In the rows, zero is written as 128.
One turn sends every row of this set to another row. A few are shown first. Where does it send the rows asked after them?
Tolum: [113 112 155 100 112 119 110 118 140 110 145 107 151 112 131  93 145 153]
nime: [106 116 150 107 119 122 106 115 132 108 142 103 155 108 130  87 141 152]
Laged: [108 116 154 106 114 117 109 117 136 109 143 104 152 110 132  89 145 153]
vener: [112 114 151 105 117 124 112 110 129 107 141  99 156 106 129  85 139 154]
Pipa: [141 116 140  91 110  97 102 153 113 152 123 115 172 120 127 123 129 127]
kebav: [125 115 123 100 131 115  92 136  91 144 118 105 182 110 120 108 117 125]
Fif: [145 106 152  84 110 118 105 149 119 147 122 125 181 125 123 128 115 135]
ruf: [129 100 137  77 124 139  92 120  97 130 123 105 190 107 120 122 111 135]
puvuv: [125 133 145 104 118 108  88 145  94 140 122  99 180 100 131 121 124 130]
Raduf: [145  93 138  71 118 115  97 130 104 141 120 122 183 121 120 128 122 135]
lus: [115 108 155  96 113 126 116 109 136 106 142 103 155 109 128  90 139 156]
pivut: [107 115 154 107 120 125 113 106 128 108 143 103 161 106 126  88 140 153]
pizak: [111 109 155 101 120 130 115 104 132 107 143 105 161 108 125  90 138 154]
bev: [142  97 144  80 119 132 104 137 114 142 121 123 186 125 117 122 107 136]
vosa: [132 126 133 103 121 100  94 150 100 150 121 107 175 112 126 113 125 124]
buno: [128 119 135 105 129 125  93 141  95 143 117 110 189 113 121 110 105 131]
pes: [132 121 135 100 123 102  89 141  89 146 117 110 182 109 128 117 126 129]
Loda: [122 120 135  95 127 127  86 128  87 133 120  97 189  99 124 115 114 132]
fubi: [112 119 161 106 114 116 116 114 135 112 143 105 156 108 130  93 144 153]
kazo: [139  94 148  64 113 132  99 128 113 133 124 114 184 115 122 133 118 137]
dof: [113 117 154 107 114 119 113 114 132 109 141 100 152 106 130  86 142 154]
ganu: [132  99 122  84 131 128  95 127  97 140 119 111 185 116 116 112 111 128]
niv: [115 112 162 100 112 120 117 113 139 111 145 108 157 110 129  95 144 154]
gike: [108 119 157 110 118 119 113 112 129 111 142 102 158 105 129  90 142 153]
siven: [113 110 151  99 117 128 114 108 132 106 141 100 156 107 127  86 138 156]
moko: [137  96 130  80 127 122  92 124  93 138 118 115 188 115 119 120 117 134]
latir: [131 110 129  93 129 115  88 130  84 141 116 109 187 111 122 116 119 130]
fod: [141  91 130  72 120 123 103 131 111 142 122 118 182 123 117 122 117 130]
vit: [140 122 152  99 111 108 102 157 113 150 122 119 178 121 127 122 119 132]
rovet: [112 107 154  95 113 124 111 113 139 108 144 108 153 114 129  92 142 155]
par: [114 107 159  97 115 126 117 108 138 110 144 107 158 111 127  93 140 156]
nef: [133 104 135  90 128 136  97 133 100 139 117 116 190 119 117 115 102 134]
deko: [146  99 139  75 111 108 105 143 118 148 125 122 175 125 123 128 125 129]
lepiz: [143 108 158  72 102 112 102 144 119 140 127 116 176 116 128 138 129 136]
gud: [106 111 149 104 120 127 106 110 132 107 143 104 155 108 128  87 140 153]
nobut: [140 117 144  91 114  95  94 147  99 149 120 115 177 115 129 125 132 131]
Fum: [110 105 149  97 118 128 109 110 136 106 143 106 156 111 128  90 139 154]
Bisad: [132 128 144 109 121 112  96 152 101 148 118 113 182 115 126 115 115 130]
gabo: [115 116 157 104 112 118 115 115 135 109 142 102 153 108 130  89 144 155]
leli: [136 128 157  92 105 100  97 152 110 144 127 107 173 108 133 132 132 132]
Nor: [117 111 157  99 111 121 116 112 138 109 142 104 153 110 129  91 142 155]
viba: [146 104 146  78 111 103  98 142 108 146 122 121 177 121 124 131 130 133]

pizak turns into par
vit turns into Bisad
Fum turns into rovet
Where do these go?
lepiz turns into leli
siven turns into lus
pes turns into latir
fod turns into deko

